One turn sends every row of this set to another row. A few are shown first. Where does it send the rows asked after them?
fav: -3.484	0.744	0.973	-0.703	1.468	-1.074	0.397	-0.857	1.106	1.808	1.011	2.171	1.751	-0.338	0.368	0.179	-0.210	0.251	-0.475	-0.127	-0.146	-0.045	-1.494	-3.135	-1.014	0.480	-1.963	-0.392	-0.675
Mavo: 0.108	-0.730	-0.632	1.871	-2.033	-0.432	0.147	0.788	-0.219	0.718	1.090	1.475	0.030	-1.172	-0.435	0.636	0.056	-0.609	-1.484	-1.918	1.064	-2.129	0.587	-2.512	-1.985	0.273	1.392	-1.299	0.013
Nal: -1.158	-0.545	-0.165	1.465	-1.297	0.140	0.901	-0.701	-0.144	-0.272	-1.516	1.387	0.718	0.711	0.601	0.814	-0.272	0.147	-2.311	-0.942	-1.632	1.072	2.547	-0.004	1.285	0.031	-1.462	-0.890	-0.706
sema: -2.544	0.790	0.105	-0.261	1.921	-1.115	-0.219	-0.588	-0.395	1.903	0.487	0.796	-0.194	-0.262	1.009	-0.581	0.729	0.398	-1.035	1.378	0.513	-0.954	-1.218	-3.036	-0.325	0.908	-1.191	0.699	-1.724
dokov: -0.943	0.143	-0.294	1.897	-1.454	-0.387	-1.265	1.215	1.296	0.983	0.943	1.258	-1.764	0.465	0.752	0.389	-0.575	-1.158	-1.716	-1.361	-0.699	-0.289	1.668	-1.735	-1.744	0.023	1.307	-0.976	-1.263
kisu: -2.461	-0.404	0.110	-0.240	1.197	-1.324	1.130	-0.580	-0.274	0.655	2.587	2.112	0.363	0.310	-0.170	-0.321	0.575	-0.377	-1.963	-0.075	0.565	-0.783	-1.515	-2.962	-1.306	1.028	-1.651	0.863	-0.925
Gune: -0.334	-0.763	0.333	3.194	-2.028	0.436	-0.531	0.423	0.261	1.176	1.366	1.502	-0.533	0.435	-0.318	-0.156	0.730	-0.049	-0.444	-1.183	-0.685	-1.674	0.388	-1.851	-1.006	0.240	1.320	1.032	-1.196
galo: -1.418	-1.372	-0.170	3.433	-2.124	-0.568	-0.341	1.191	0.679	0.370	0.566	1.508	-0.269	0.939	0.862	0.790	-0.044	0.486	-0.747	-2.304	-0.483	-0.356	0.215	-2.912	-1.571	0.318	1.296	1.031	-1.157
tet: -1.389	-0.519	-0.373	0.600	-0.760	-0.225	-0.230	-1.858	-0.858	-0.443	-1.552	1.490	1.908	0.711	0.190	1.015	-0.302	0.001	-2.723	-0.994	-1.696	1.791	1.384	-0.392	2.030	-1.041	-1.242	-1.067	-0.320
saz: -1.417	-0.590	-1.912	-0.705	-0.884	-1.416	-1.849	-0.461	-0.354	0.023	-1.762	0.735	1.859	-0.292	0.091	1.413	0.391	0.154	-0.201	-2.627	-0.256	0.610	-1.548	-3.638	0.759	-1.819	1.713	0.706	-0.830
geza: -0.477	1.462	-1.317	-0.158	-0.673	-0.372	-2.662	0.207	-0.356	1.115	-2.182	0.350	0.572	0.246	-0.774	0.912	-0.632	-0.352	-0.638	-2.286	-0.129	0.069	0.425	-3.056	0.865	-2.642	1.074	-1.051	-0.517
Mudat: -1.899	-0.751	0.928	2.438	-1.800	0.405	0.040	0.100	1.927	0.753	1.205	1.922	0.581	-0.916	-0.467	0.561	-0.118	-0.094	0.342	-2.265	-0.333	-0.385	0.297	-1.472	-2.480	0.691	0.467	-0.825	-1.004
Maza: -0.970	0.814	-0.616	-0.015	0.569	-0.657	-1.513	-0.672	-1.726	1.055	-1.152	1.119	2.532	-1.560	-1.573	0.980	-0.160	-0.284	-1.538	-2.206	1.428	-1.481	-0.683	-4.067	0.278	-2.321	0.807	-0.157	-0.286
Fiv: -0.413	-0.942	-1.089	0.120	0.254	-0.351	-1.755	-0.322	-0.907	-0.008	-1.250	2.525	2.593	0.138	-1.353	-0.510	-0.346	-0.761	-1.038	-2.600	1.057	-1.090	-1.003	-2.553	0.188	-3.414	-0.643	-0.735	-1.701
gep: -1.492	-0.319	-0.341	0.591	-1.268	-0.485	-0.200	-2.272	-0.633	-0.563	-1.327	1.528	2.022	0.683	0.281	1.299	-0.505	0.240	-3.034	-0.837	-1.719	1.896	1.065	-0.537	1.525	-0.913	-0.655	-0.881	-0.188
zovi: -2.296	-0.334	-0.061	0.416	0.288	-0.532	0.467	-1.577	-0.265	-0.448	-1.351	1.379	0.970	0.030	0.970	0.761	-0.147	-0.175	-3.002	-0.309	-1.384	1.835	1.853	-0.087	1.148	0.182	-1.801	-0.862	-1.433
paf: -0.428	0.058	-1.457	-0.881	-0.722	-0.551	-2.511	-1.513	-0.915	0.648	-0.930	0.514	1.639	-0.897	-1.099	0.504	1.178	-0.367	-0.003	-1.270	-0.038	-0.414	-1.642	-2.526	1.033	-1.908	1.680	0.392	-0.973
pufo: -2.686	1.795	0.004	-0.835	2.020	-1.541	-1.450	0.094	0.485	2.035	0.403	1.719	-0.124	1.030	1.186	0.109	-0.793	-0.852	-2.552	0.281	-0.847	0.102	0.051	-3.476	0.077	-0.904	-0.975	0.024	-1.202
vani: -1.928	-0.770	-0.691	-1.169	2.017	-1.470	0.067	0.113	0.454	0.393	0.425	2.984	0.965	-0.163	0.743	-1.194	-0.094	-1.227	-1.905	-0.277	0.897	-1.313	-0.725	-2.257	-1.052	-0.878	-2.053	-0.377	-2.807
Paz: -1.207	-0.148	-0.063	1.408	-1.724	0.012	1.327	-0.940	0.046	-0.078	-1.638	1.451	0.983	0.930	0.634	0.967	-0.565	0.651	-2.389	-0.766	-1.649	0.756	2.484	-0.314	1.258	0.186	-1.102	-0.429	-0.567
kemel: -2.531	0.104	-0.116	0.457	0.042	-0.514	0.542	-1.806	-0.185	-0.423	-1.706	1.053	1.028	-0.241	1.098	0.976	-0.431	0.245	-3.102	-0.208	-1.003	1.717	1.811	-0.275	0.928	0.360	-1.325	-0.581	-1.536
Dobu: -2.172	0.561	0.116	-0.815	1.691	-1.628	0.788	0.193	0.195	1.505	1.583	2.508	0.836	-1.358	0.673	0.274	0.178	-1.160	-2.671	-0.058	0.360	-1.967	-0.021	-3.567	-1.136	0.339	-0.502	0.892	-1.211
loz: -1.235	0.335	-1.317	-1.386	0.243	-0.517	-0.116	-0.891	-1.347	0.307	-1.233	0.974	2.296	-0.514	-2.266	0.485	0.800	0.076	-0.114	-2.374	0.906	-1.003	-1.355	-3.476	0.960	-1.762	-0.353	1.124	-0.706
tep: -0.825	-1.328	-0.529	2.333	-1.934	0.442	0.199	0.004	-0.280	-0.557	0.899	0.998	-0.083	-0.874	-1.744	0.326	0.787	-0.373	-0.548	-2.980	1.182	-0.936	0.121	-1.594	-1.943	0.224	1.054	0.174	-1.366
dapib: -1.502	0.478	-0.500	-0.757	-0.935	-0.042	-1.066	-1.033	0.632	0.923	-1.691	1.135	2.949	-1.310	-1.648	1.190	0.112	0.284	1.240	-2.757	-0.033	-0.058	-0.998	-2.754	0.332	-1.789	0.329	-0.752	-0.223
mab: 0.118	-1.817	-0.720	1.946	-1.230	-0.111	0.168	1.248	0.328	0.092	0.360	2.385	-0.007	0.475	-0.200	-0.994	-0.398	-0.592	-0.879	-1.914	1.209	-1.937	0.376	-1.365	-2.023	-0.550	-0.823	-1.576	-1.809
Pilis: -3.221	0.027	-0.476	-0.232	1.498	-2.098	0.142	0.265	-0.020	1.079	-0.137	1.028	0.137	0.502	2.162	0.298	-0.024	0.754	-1.294	0.127	0.336	0.298	-1.409	-4.150	-0.671	0.905	-1.078	0.750	-1.392

gep turns into -> Paz
pufo turns into -> geza
And these:
galo turns into -> Pilis
loz turns into -> tep
Fiv turns into -> mab
fav turns into -> dapib
sema turns into -> paf
Dobu turns into -> Maza
zovi turns into -> tet

One turn sends every row of this set to another row. A few are shown first. Where does it send the rows asked after them?
tuza: 0.318	0.049	-0.522	-0.837	0.542	-0.106	0.783	0.857	0.674	1.193	2.548	-0.102	0.263	-1.702
guf: 0.204	-0.632	-0.191	0.477	0.264	-1.123	1.891	-0.319	1.091	0.698	2.152	-0.423	0.386	-1.703
ger: 0.817	-1.030	0.882	2.158	0.900	-0.735	-0.765	-0.571	-0.188	-1.052	-0.499	-0.078	-0.113	-1.259
zali: 1.041	-0.370	1.101	0.851	1.337	0.108	-1.238	-0.405	0.457	-0.780	-0.840	0.823	0.409	-1.621
kimim: 0.861	-1.034	0.140	1.482	0.807	-0.233	-1.639	0.476	-0.984	-0.903	0.116	-0.845	-0.702	-1.048
Taki: 1.276	0.196	-0.159	-0.816	-0.133	0.040	-0.804	0.373	0.409	0.272	-0.762	-2.857	-0.098	-0.524
sinor: -0.375	0.783	0.361	-0.527	-3.213	-0.156	1.334	1.211	-0.408	-0.037	-1.111	0.871	0.558	0.819
visun: 0.060	-0.485	-0.731	0.136	0.082	-0.826	1.251	0.680	0.305	0.932	2.590	-0.956	-0.120	-1.618
Lur: -2.839	-1.343	1.177	-1.518	0.073	-0.566	0.864	0.857	0.096	0.082	0.314	0.015	0.330	0.161
tatus: 0.616	0.518	-0.340	-0.036	0.126	-0.560	1.457	-1.028	-0.041	-1.648	0.576	0.142	-0.793	-2.361
Zif: 1.171	0.706	-0.254	-0.752	0.801	-0.018	0.913	-0.811	-0.247	-1.476	1.341	0.955	-0.880	-1.512
vus: 0.578	1.888	1.336	-0.044	0.297	-0.377	-0.760	1.046	0.466	1.287	-1.169	-0.694	0.874	-1.636
zilo: 0.793	0.082	-0.520	0.147	-0.119	-0.456	-0.360	1.666	0.205	1.170	-2.947	-0.904	-0.042	-0.344
riki: 0.145	0.079	-0.010	-1.032	-3.156	0.167	1.405	0.637	-0.191	-0.478	-0.890	0.408	0.272	1.507
pemaz: -2.847	-1.268	1.441	-1.129	0.213	-0.844	0.960	0.796	0.074	0.178	0.428	0.329	0.428	0.304
Ziti: -2.697	-1.668	1.026	-1.434	0.141	-0.599	0.894	0.636	0.075	-0.110	0.548	-0.118	0.143	0.589
Daso: 0.888	0.752	0.481	1.043	0.755	-1.034	-0.179	1.691	-0.222	1.719	-2.204	0.928	0.292	0.327
Dovuf: 0.402	-0.045	-0.033	-0.500	0.728	-0.381	1.491	-0.076	1.385	0.937	2.151	0.443	0.714	-1.729
begit: -0.888	0.599	-0.090	-0.976	-2.350	-0.853	0.994	0.980	-0.125	0.130	-1.432	1.098	0.635	1.906
Mev: -0.748	0.320	-0.412	-1.139	-2.386	-0.721	0.927	0.972	-0.228	-0.006	-1.203	0.743	0.418	2.204
degu: -2.689	-1.540	1.277	-1.114	0.300	-0.786	0.974	0.653	-0.055	0.012	0.667	0.191	0.208	0.692
dazap: -0.700	0.194	-0.243	-0.704	-2.286	-1.023	1.074	0.836	-0.395	-0.028	-1.023	0.770	0.352	2.468
Rodok: 1.919	-0.506	0.579	0.835	0.746	-1.011	0.002	-0.840	-0.044	0.016	0.526	-1.865	-0.321	1.560
Rera: 1.662	-1.114	-0.854	0.191	0.342	-0.533	0.103	0.375	0.355	0.467	-2.178	-1.186	-0.464	1.333
nop: 0.191	0.941	-0.363	0.546	-0.072	-0.885	1.062	0.053	-1.050	-1.202	1.059	0.052	-1.138	-2.536
silid: 0.384	0.088	0.247	-0.558	-2.661	-0.136	1.397	0.596	-0.562	-0.398	-0.194	1.043	0.255	2.308
galu: 0.724	1.165	-0.341	-0.131	0.668	-0.344	0.539	0.244	-1.300	-1.027	1.826	0.828	-1.141	-1.642
kuno: -0.049	0.728	0.686	-0.022	-2.732	-0.403	1.412	1.135	-0.804	0.054	-0.391	1.506	0.501	1.656
mor: -0.807	0.478	0.027	-0.541	-2.238	-1.121	1.180	0.837	-0.267	0.087	-1.213	1.167	0.553	2.244
kadob: 1.777	-0.417	0.205	1.109	1.149	-1.108	0.204	0.491	-0.079	1.000	-1.373	0.653	-0.086	2.017
Gere: 1.056	-0.362	0.342	0.224	1.250	0.657	-2.062	0.620	-0.344	-0.675	-0.219	0.096	-0.201	-1.401
gat: 1.222	1.197	2.037	1.604	1.171	-1.498	0.105	-0.091	0.012	1.051	0.114	0.351	0.752	0.400

zali turns into -> Gere
Rodok turns into -> gat
And these:
guf turns into -> Dovuf
Lur turns into -> Ziti
sinor turns into -> riki
Rera turns into -> kadob
tatus turns into -> Zif
dazap turns into -> mor

One turn sends every row of this set to another row. A few are shown first. Where does it send the rows asked after them?
kiso: -0.903	-1.359	1.096	1.106	-1.382	-0.128	-1.786	-1.383	-0.902	-1.824	-0.401	1.210	-0.812
Zega: -0.807	-0.633	0.816	0.490	0.194	-1.743	-2.837	-1.231	-0.486	0.611	2.372	0.613	0.106
zuza: 0.052	-0.572	3.295	-2.054	0.287	-0.492	1.862	-1.216	-1.288	-0.369	0.542	-0.174	0.041
nakez: -1.219	-0.469	0.350	-0.061	1.523	0.193	-2.006	-0.322	-0.318	-0.937	-0.019	1.260	-0.813
Rek: -0.343	-1.391	-0.565	0.087	0.956	-0.149	-1.379	-0.327	-0.563	-1.945	0.775	1.171	-0.665
tasa: -0.799	-0.367	3.941	-1.372	0.094	-0.475	1.786	-0.862	-0.930	0.098	-0.518	0.645	-0.475
zeder: -1.638	-0.107	3.660	-0.266	1.225	-1.322	0.083	0.170	-0.282	1.462	-0.731	0.016	-0.185
teze: -2.834	-0.026	1.954	0.229	0.726	-0.894	1.759	-0.075	0.269	0.610	0.424	2.066	-1.650
ripo: -0.946	-1.095	0.695	0.805	-0.560	1.531	1.468	-1.178	-0.909	-1.168	2.628	0.273	-0.550
Bef: -1.072	-1.112	1.353	1.544	-1.176	-2.090	0.517	0.417	-0.141	2.046	0.746	1.280	-1.114
kubo: -1.585	-0.721	1.590	1.193	-0.298	-1.906	-2.698	-0.736	-0.206	1.009	1.337	1.578	-0.515
tak: -0.749	-1.599	4.635	-0.148	-1.284	-0.622	1.155	-0.607	-0.785	1.007	1.941	1.320	-0.632
Nabir: -2.565	-0.534	2.034	1.534	-0.640	1.469	1.263	-0.482	-0.195	-0.184	0.775	1.780	-1.259
Mes: -2.127	0.443	1.862	-0.012	0.938	2.376	0.025	-1.127	-0.467	0.095	1.608	0.011	-0.479
lotu: -1.767	0.605	1.203	-1.523	2.093	0.047	0.822	-1.144	-0.335	0.460	2.026	-0.211	-0.484
nipi: -1.119	-1.299	0.093	0.773	0.603	-0.366	-1.132	0.092	-0.234	-1.496	-0.147	2.171	-1.192
nav: -1.318	0.506	1.652	-0.134	0.855	-0.942	-1.170	-0.187	-0.156	2.808	0.999	-0.322	-0.277
boku: -0.704	-1.429	0.706	1.303	-0.846	-2.182	-1.992	-0.951	-0.524	0.237	2.149	1.442	-0.284
vap: 0.361	-1.238	0.112	0.130	-0.360	-1.515	0.219	-0.583	-0.975	1.339	2.744	-0.783	0.070
gesa: -1.269	-0.556	1.679	0.660	-0.516	0.529	-2.580	-1.521	-0.775	-1.121	-0.632	0.834	-0.694
viful: -0.890	-1.085	0.223	-0.050	0.020	-1.237	2.535	-0.887	-0.504	-0.774	2.572	1.022	-0.852
Ler: -0.377	-2.074	2.202	1.038	-0.828	-2.360	2.095	0.203	-0.744	-0.051	0.313	0.705	-0.357
beti: 0.028	-1.203	3.380	-1.007	-0.609	-0.989	2.591	-0.976	-1.161	-0.565	0.267	0.730	-0.361
Fada: 0.577	-0.895	1.810	-1.059	0.924	-1.286	0.607	-0.775	-1.216	0.091	1.552	-1.574	0.816
zadim: -0.825	-0.854	4.748	-1.022	-0.313	0.002	0.483	-1.003	-1.028	1.435	2.046	0.481	-0.208
napet: -0.488	-1.050	0.918	0.205	-0.686	0.332	-2.191	-1.848	-1.101	-1.612	0.418	0.197	-0.453
Fopek: -0.066	-1.619	4.007	-0.794	-0.920	-0.298	1.049	-1.038	-1.197	0.708	2.927	0.354	-0.103

gesa turns into -> napet
Nabir turns into -> Mes
vap turns into -> Bef
And these:
viful turns into -> teze
Zega turns into -> boku
tasa turns into -> zuza
Ler turns into -> zeder
nakez turns into -> Rek
zadim turns into -> Fopek

